In the data rows, zero lies at 4.5, halfway between 4 and 5.
Here are some points:
[5 4 4 5 4 4 9 5 4 7 4 4 7 4 4 5 4 5 6 4 4 7 4 4 7 4 4 7 4 4 6 4]
[7 5 5 4 4 4 7 5 4 8 5 5 6 4 5 7 5 4 7 4 5 6 4 5 6 5 4 9 4 4 7 5]
[6 4 4 4 4 4 7 4 4 7 5 5 6 5 6 5 5 4 6 4 5 6 4 5 5 4 4 6 5 4 6 4]
[6 7 5 5 4 6 5 5 4 6 5 4 5 4 4 4 4 4 6 4 4 5 5 4 6 4 4 6 5 5 5 5]
[6 7 6 7 5 7 5 7 4 6 5 5 5 6 4 6 7 5 5 6 5 6 6 4 6 5 5 5 6 4 5 7]
[4 4 4 5 5 5 5 4 6 4 4 7 6 4 9 4 5 7 4 4 7 4 4 7 6 4 6 5 4 7 6 4]
[4 8 6 7 8 7 5 8 7 4 7 6 4 8 6 5 8 6 6 8 7 5 8 7 4 9 7 4 8 8 5 9]
[4 6 6 5 4 6 5 4 7 7 5 7 8 5 8 5 5 8 7 4 8 5 4 9 5 6 8 4 5 8 4 5]
[9 7 7 5 6 7 6 9 6 8 5 9 4 6 4 6 4 9 9 9 7 9 5 9 6 7 6 5 7 7 4 8]
[4 5 4 6 5 4 5 4 5 5 5 4 6 5 5 5 5 4 5 4 4 5 4 4 5 4 4 5 4 4 5 4]
[4 4 7 5 5 5 5 5 5 5 4 6 5 6 6 6 4 6 5 5 5 6 5 6 4 5 5 6 5 6 6 6]
[4 5 4 5 4 4 6 4 5 5 5 5 6 4 5 4 4 4 5 5 4 5 4 5 4 5 5 6 4 5 5 4]
[4 8 5 6 6 8 4 6 6 4 6 4 5 4 6 8 6 4 6 7 9 4 8 8 6 7 8 5 7 5 4 6]
[7 5 5 5 5 5 6 5 4 7 5 5 4 4 4 6 4 4 6 5 5 5 5 4 7 5 4 7 4 5 4 5]
[5 5 8 5 6 6 5 5 7 5 7 7 5 5 7 4 7 6 4 6 6 6 6 6 5 6 7 4 6 7 6 6]
[7 5 5 5 5 6 5 6 4 6 5 5 6 4 4 6 5 4 5 4 4 6 4 4 8 4 4 5 5 4 6 4]
[7 6 5 5 5 5 5 5 4 5 4 4 6 5 4 5 5 4 4 5 4 5 5 4 6 5 4 6 5 4 5 5]
[6 4 4 4 4 4 6 4 4 7 5 4 5 4 5 5 4 4 5 4 4 6 4 4 6 4 4 7 4 4 6 4]
[6 7 5 7 6 6 5 7 7 5 7 7 6 7 6 7 6 7 4 7 6 6 7 7 5 7 6 4 6 8 6 7]
[5 5 4 5 5 4 5 5 4 5 5 5 5 4 5 5 4 4 5 5 4 5 4 4 6 4 4 6 4 4 6 5]
[4 6 7 5 8 6 5 7 7 4 9 7 6 6 6 4 8 5 5 7 7 4 7 7 7 9 7 5 8 6 5 8]
[5 6 4 6 5 6 5 5 6 5 6 6 4 6 5 5 5 6 5 5 5 4 5 6 5 6 6 4 5 6 8 6]
[4 8 4 9 5 8 5 5 7 4 6 4 8 5 6 8 6 7 5 7 9 4 9 9 4 5 7 5 8 6 6 5]
Then 16 other points, each followed by its number:
[5 5 4 5 4 4 5 4 4 6 5 4 5 5 5 5 5 4 5 4 4 5 4 4 5 5 4 5 5 4 6 4] 0
[5 4 4 5 4 4 8 5 4 7 4 5 8 4 5 5 5 5 6 4 4 7 4 4 7 4 4 6 4 5 6 5] 1
[5 5 5 6 5 4 5 4 4 5 5 4 5 5 5 5 5 4 5 4 4 5 4 4 6 4 4 5 5 4 5 5] 2
[6 5 4 4 4 4 5 5 4 6 5 4 5 4 4 5 5 4 5 4 4 5 5 4 5 4 4 6 4 5 5 5] 3
[5 6 9 4 6 6 6 6 6 4 6 7 4 5 7 4 6 5 6 5 5 4 6 6 4 6 6 5 6 5 5 5] 4
[5 5 4 5 5 4 6 5 5 4 5 5 5 5 4 5 5 4 5 5 4 5 5 5 5 5 5 5 5 5 5 4] 5
[4 4 5 4 5 4 5 4 5 5 5 4 6 5 5 4 4 5 5 4 4 5 4 4 6 4 4 6 5 5 5 4] 6
[5 5 5 5 5 4 6 4 4 6 4 4 6 4 5 4 5 5 5 4 4 5 4 4 5 4 4 5 4 4 5 4] 7
[4 5 4 5 5 5 5 4 4 6 4 5 5 5 5 5 5 5 5 5 4 5 4 4 5 5 4 5 4 5 6 5] 8
[5 6 8 7 8 7 5 9 8 4 9 9 4 9 8 6 5 8 4 7 5 8 6 9 7 9 7 8 6 9 4 9] 9
[7 4 8 6 9 9 4 6 7 8 7 5 8 9 5 8 5 6 4 9 7 4 9 9 4 7 9 4 7 6 4 9] 10
[6 4 5 4 5 5 5 5 5 5 4 6 5 5 6 5 4 5 6 5 5 5 4 5 7 4 5 4 4 5 6 4] 11
[5 4 5 5 4 4 6 4 5 6 4 4 4 5 5 4 4 4 5 5 4 5 4 4 5 4 4 6 4 5 5 4] 12
[5 4 4 4 5 4 6 4 5 8 5 4 7 5 5 4 5 4 6 4 4 6 4 4 7 4 4 7 5 4 7 5] 13
[4 4 8 4 7 6 4 5 7 6 7 7 5 6 9 4 8 9 4 5 8 4 6 6 5 5 8 4 7 7 4 4] 14
[7 6 5 5 5 7 4 6 4 5 5 6 5 8 4 5 5 4 7 7 5 6 7 5 4 6 4 5 6 5 4 6] 15
Which three of these numbered points are nearest to each point below, looking only along the 7 directions in which the first points spread most? Their numbers follow each, nearest first.
[4 4 8 4 4 4 7 4 6 5 5 6 7 5 7 5 4 6 5 4 5 6 4 6 5 5 5 4 5 7 5 4] > 11 6 8
[4 4 8 4 5 5 6 5 7 6 5 6 4 5 6 4 5 7 6 6 7 6 4 6 4 5 6 4 4 8 5 5] > 4 11 14
[6 4 5 5 4 6 5 5 5 8 5 5 4 4 6 5 5 4 6 5 4 5 4 5 6 5 5 6 5 6 5 5] > 11 3 5
[5 4 5 4 4 4 8 5 4 7 4 5 5 4 5 6 5 5 5 4 4 7 4 4 8 4 5 6 4 5 7 5] > 1 13 7
[6 8 5 8 6 8 5 8 7 6 7 6 4 6 4 7 7 7 7 8 7 4 8 7 4 7 7 5 6 5 5 7] > 10 15 9
[4 5 4 5 4 4 6 4 4 6 5 4 5 4 5 5 4 4 5 4 4 5 4 4 5 4 4 6 4 4 6 5] > 0 7 12
[4 4 9 4 6 6 4 4 7 4 6 6 4 5 9 4 8 8 5 4 9 4 6 6 6 4 8 4 7 7 6 4] > 14 4 11
[6 5 4 5 5 4 5 4 4 6 5 4 5 5 5 5 4 4 5 4 4 5 4 4 5 4 4 6 4 4 5 4] > 3 7 0
[6 6 5 8 5 6 4 5 5 5 5 5 5 5 5 4 5 4 5 4 4 5 4 4 5 4 4 6 4 4 5 4] > 2 8 5
